In the data rows, zero lies at 4.5, halfway between 4 and 5.
Some points, one per row:
[3 5 3 4 6 6 3 4 4]
[3 8 4 4 6 5 3 4 3]
[3 5 3 3 6 6 3 4 3]
[3 3 3 3 5 4 3 5 8]
[6 3 9 3 3 6 6 3 3]
[3 3 4 3 3 5 6 3 4]
[3 5 4 5 7 4 3 5 3]
[3 3 4 7 3 4 6 3 8]
[3 3 4 3 3 3 6 4 5]
[9 3 9 3 3 6 6 3 3]
[3 6 6 4 6 3 3 5 4]
[4 3 7 9 3 6 5 4 3]
[3 4 3 9 3 3 6 5 5]
[3 6 3 4 5 4 3 4 3]
[3 3 3 7 7 4 3 7 5]
[3 8 3 3 7 3 3 7 3]
[3 5 3 3 6 4 3 5 3]
[9 3 3 4 3 5 7 3 4]
[4 5 3 5 6 5 3 4 4]
[4 7 4 5 7 3 3 8 4]
[4 3 3 3 3 3 7 4 6]
10 more points follow, each with its number after it:
[3 6 6 3 4 3 6 9 3] 0
[6 3 5 5 3 6 7 3 7] 1
[3 5 3 3 5 3 3 5 5] 2
[5 4 4 5 5 5 3 4 3] 3
[6 3 4 6 6 6 3 3 3] 4
[5 4 3 3 6 6 3 3 3] 5
[3 3 9 4 3 8 6 3 3] 6
[8 3 3 6 3 4 8 3 9] 7
[5 5 3 5 3 3 7 6 4] 8
[7 3 3 3 3 4 6 3 7] 9
Which three of these numbered points are nearest to each point below, ignoring the 3 directions in which the first points spread most? Their numbers follow each, nearest first.
[3 4 3 4 3 3 6 6 4] > 8 2 0
[3 3 3 3 3 3 6 3 6] > 2 3 1
[3 3 5 6 3 3 5 3 5] > 2 3 5
[5 3 4 3 3 6 6 3 7] > 1 2 9
[3 5 9 6 5 9 3 3 3] > 6 1 5
Here are 10 other points, each followed by its number:
[3 3 4 3 3 3 6 5 3] 0
[3 6 4 3 7 4 3 4 4] 1
[3 6 3 5 6 3 3 6 6] 2
[6 9 3 6 7 3 3 8 4] 3
[9 3 6 3 5 9 3 3 3] 4
[6 3 8 3 3 7 6 3 3] 5
[4 3 3 4 3 3 5 5 8] 6
[3 7 3 4 5 4 3 4 3] 7
[9 9 3 9 7 3 3 9 3] 8
[4 3 3 5 7 3 3 5 6] 9
The same question for these:
[6 8 3 7 7 3 3 8 3] > 3 8 2
[3 5 3 3 6 4 3 4 3] > 1 7 5
[6 7 3 7 6 3 3 8 3] > 3 8 2
[3 4 3 5 6 3 3 6 3] > 0 9 5
[6 3 4 3 6 7 3 5 5] > 4 9 5
